(in the rows, 128 means zero)
Each path below is one point turned by a fixed rotation once a step. After each direction that follows a path, write how fast that rotation turns it, in degrees per step (0 if it stays still).
Each turn is a multiple of 5 degrees from 10 to 175, or 0.
Each row of a path follows its step; steps can be skipped.
path 1
step 0: [122 130 124 136 121 129 122 123 124 127 126 136 137 122 125 132 126 138
 131 114 128 132 128 137 129 124 124 120 125 130 133 133 126 126 127 132
 128 133 136 131 127]
step 1: [122 125 123 132 117 136 116 121 128 132 131 135 133 123 124 132 124 130
 124 119 134 131 124 132 128 122 124 125 126 129 136 127 131 129 123 137
 130 135 133 132 131]
step 2: [127 125 126 129 117 135 122 122 128 138 137 131 127 118 132 132 130 128
 124 120 130 131 126 131 128 122 125 133 129 128 129 127 131 128 123 136
 140 135 131 134 134]
step 3: [126 129 130 133 120 130 128 125 127 134 133 132 122 118 131 126 128 140
 121 124 125 136 128 134 134 125 128 134 133 125 124 127 134 129 122 132
 142 131 130 135 128]
step 4: [117 129 129 132 124 129 126 125 130 133 125 130 122 124 128 129 130 145
 129 125 125 139 127 128 136 129 130 127 136 125 129 120 135 128 129 129
 140 133 132 134 129]
step 5: [117 128 134 131 126 132 119 124 129 127 123 126 131 125 131 128 132 139
 137 114 125 134 125 129 134 132 126 125 133 125 130 124 132 126 133 126
 137 134 133 129 129]
step 6: [121 126 133 131 121 133 112 124 127 124 123 126 135 123 128 124 126 132
 129 112 128 134 121 134 131 134 126 129 131 127 126 124 132 128 131 133
 131 133 127 124 126]
step 7: [127 120 124 129 118 130 118 126 130 131 128 130 135 122 127 133 128 128
 123 114 129 138 122 133 127 132 127 134 132 130 125 121 130 128 134 136
 133 127 124 121 128]
step 8: [134 121 124 131 119 132 129 130 135 129 130 136 135 122 129 131 127 132
 124 116 123 140 125 134 126 126 127 135 128 125 126 125 133 127 131 130
 140 123 131 124 130]
step 9: [128 123 129 133 122 133 133 127 137 126 125 136 130 124 123 123 124 135
 128 125 122 141 129 132 125 126 127 132 126 127 128 125 142 125 130 133
 139 129 134 127 135]
[127 129 126 131 127 128 129 128 130 128 131 130 127 128 125 131 125 125
 128 129 127 127 130 129 129 125 127 129 125 129 128 131 129 127 126 130
 129 130 132 128 129]
40
[127 131 129 125 126 128 130 127 130 130 129 128 126 128 127 125 127 129
 131 131 126 131 130 129 127 128 128 129 127 128 129 129 128 129 128 125
 132 127 125 129 129]
60
path 2
step 0: [129 118 130 116 125 126 118 127 114 125 123 119 123 126 122 125 127 128
 123 121 126 122 120 130 133 136 135 133 127 124 135 126 126 130 131 125
 132 139 130 136 135]
step 1: [122 128 137 124 123 130 120 131 133 125 120 120 124 125 119 126 132 132
 128 121 126 134 136 114 127 118 135 137 134 123 131 125 130 132 131 123
 131 135 130 130 119]
step 2: [125 132 132 124 123 130 124 129 136 126 122 117 129 124 128 128 112 146
 127 123 123 131 125 130 124 132 125 133 130 126 121 126 124 118 127 135
 132 133 135 130 131]
step 3: [129 120 119 117 130 125 126 127 126 127 127 126 125 138 127 133 117 127
 131 132 125 131 132 123 120 133 133 133 127 126 127 131 127 127 139 131
 139 146 129 136 128]
step 4: [120 123 135 116 133 116 125 132 131 118 126 121 126 116 132 127 137 126
 123 123 131 132 129 125 124 131 133 135 123 132 119 131 122 132 133 131
 132 137 126 129 125]
step 5: [123 125 132 127 126 129 116 136 134 125 122 118 120 128 126 122 116 138
 128 126 125 127 129 136 128 119 133 128 125 132 123 130 131 136 131 134
 134 129 114 135 124]
step 6: [129 128 129 124 125 116 113 125 115 116 120 129 126 130 128 123 114 132
 126 122 125 127 121 127 129 131 129 136 128 127 136 130 132 127 132 130
 134 132 135 132 129]
step 7: [127 128 136 123 122 126 127 129 134 122 120 117 127 128 125 131 130 124
 122 127 120 125 129 124 133 129 140 132 132 119 129 133 133 132 134 123
 127 148 131 127 126]
step 8: [122 129 132 116 127 131 120 125 137 127 119 123 127 121 123 126 124 140
 121 126 127 129 128 126 123 129 132 135 131 122 123 122 118 121 121 123
 139 130 124 137 131]
step 9: [125 126 122 122 123 130 128 136 124 122 124 114 125 131 122 131 118 131
 137 127 129 132 128 124 122 124 119 132 129 132 132 127 126 127 136 136
 140 138 132 136 128]
[125 130 129 129 130 128 129 130 131 126 126 125 128 129 129 130 129 127
 126 127 125 128 126 127 130 129 127 126 128 128 124 127 130 128 130 128
 126 126 130 126 128]
130
[130 126 131 126 129 130 129 129 125 126 128 128 131 130 128 129 127 123
 130 126 130 130 127 128 126 131 130 126 130 128 129 128 130 128 130 128
 129 127 128 127 129]
115
